In the data rows, zero lies at 7.5, halfway between 7 and 8.
Every row has a hidden score from 0 to 16. What is each row's score? 8 is about the middle.
np.array([7, 9, 8, 11, 8, 7, 10, 11]) -> 7
np.array([7, 7, 9, 13, 4, 1, 4, 5]) -> 13
np.array([4, 9, 2, 6, 5, 7, 7, 4]) -> 12
np.array([8, 3, 9, 14, 9, 4, 6, 4]) -> 11
np.array([10, 8, 8, 9, 6, 5, 11, 8]) -> 11
np.array([7, 5, 2, 7, 7, 9, 6, 4]) -> 12
np.array([6, 10, 7, 8, 9, 10, 6, 10]) -> 3
np.array([8, 4, 7, 11, 5, 3, 7, 6]) -> 14
np.array([8, 9, 9, 5, 7, 8, 9, 8]) -> 5
np.array([6, 4, 2, 7, 7, 8, 10, 3]) -> 14
np.array([13, 5, 4, 3, 8, 6, 10, 4]) -> 11
np.array([6, 8, 6, 10, 8, 7, 9, 10]) -> 8
np.array([9, 13, 9, 6, 9, 10, 9, 11]) -> 1
np.array([6, 8, 6, 5, 8, 9, 8, 4]) -> 6
np.array([13, 5, 9, 13, 3, 1, 8, 7]) -> 16
np.array([6, 10, 7, 9, 8, 6, 7, 3]) -> 8
np.array([6, 5, 8, 9, 7, 4, 5, 9]) -> 8
np.array([7, 7, 5, 3, 5, 8, 6, 5]) -> 8
np.array([8, 7, 5, 9, 4, 5, 11, 9]) -> 14
np.array([8, 10, 9, 8, 10, 7, 10, 9]) -> 4
np.array([8, 6, 9, 11, 6, 5, 5, 6]) -> 9
np.array([11, 8, 11, 9, 7, 8, 10, 10]) -> 6
np.array([2, 8, 3, 7, 9, 8, 1, 4]) -> 6
np.array([6, 9, 9, 6, 8, 10, 8, 11]) -> 2
np.array([8, 8, 9, 5, 10, 10, 8, 8]) -> 1
np.array([6, 5, 7, 4, 8, 7, 6, 9]) -> 5
np.array([11, 2, 7, 13, 4, 3, 11, 6]) -> 16
np.array([6, 7, 2, 7, 5, 9, 8, 11]) -> 12
np.array([7, 10, 10, 8, 8, 10, 11, 10]) -> 3
np.array([6, 11, 11, 9, 8, 10, 7, 11]) -> 1
np.array([4, 8, 4, 5, 8, 6, 7, 3]) -> 8
np.array([6, 6, 6, 5, 8, 7, 7, 4]) -> 7
np.array([11, 4, 7, 13, 4, 0, 7, 8]) -> 16
np.array([7, 8, 9, 6, 11, 5, 7, 7]) -> 3
np.array([9, 9, 10, 9, 10, 9, 10, 9]) -> 3
np.array([5, 5, 6, 6, 10, 9, 6, 6]) -> 5
np.array([9, 5, 8, 14, 6, 5, 6, 4]) -> 13
np.array([9, 6, 8, 6, 9, 10, 9, 12]) -> 4
np.array([7, 2, 6, 6, 5, 8, 8, 7]) -> 11
np.array([8, 11, 10, 5, 7, 9, 10, 9]) -> 3
np.array([5, 6, 3, 6, 7, 6, 6, 3]) -> 11
np.array([14, 3, 8, 8, 10, 9, 6, 14]) -> 5
np.array([7, 11, 9, 6, 10, 7, 8, 7]) -> 2
np.array([7, 12, 9, 5, 9, 9, 7, 5]) -> 2
np.array([7, 11, 11, 8, 12, 14, 12, 8]) -> 0
np.array([5, 6, 6, 3, 4, 9, 6, 5]) -> 8
np.array([11, 6, 8, 11, 6, 6, 9, 7]) -> 12
np.array([5, 8, 8, 11, 3, 5, 7, 6]) -> 12
np.array([2, 10, 5, 5, 9, 11, 4, 7]) -> 2
np.array([3, 9, 6, 5, 8, 12, 7, 9]) -> 3
np.array([7, 5, 5, 8, 7, 8, 5, 7]) -> 9
np.array([9, 7, 7, 7, 11, 9, 9, 11]) -> 4
np.array([8, 10, 11, 8, 13, 11, 8, 8]) -> 0
np.array([10, 5, 7, 5, 4, 6, 7, 5]) -> 11
np.array([6, 10, 9, 6, 14, 13, 11, 12]) -> 0
np.array([11, 9, 13, 11, 4, 2, 10, 7]) -> 10
np.array([11, 9, 9, 10, 7, 7, 12, 10]) -> 9
np.array([7, 3, 6, 4, 5, 9, 7, 10]) -> 8
np.array([10, 6, 4, 7, 10, 5, 10, 4]) -> 11
np.array([13, 2, 7, 11, 3, 3, 10, 10]) -> 16
np.array([12, 4, 9, 11, 2, 2, 6, 8]) -> 15
np.array([5, 6, 7, 7, 8, 8, 6, 5]) -> 6
np.array([9, 8, 10, 5, 7, 9, 7, 8]) -> 3
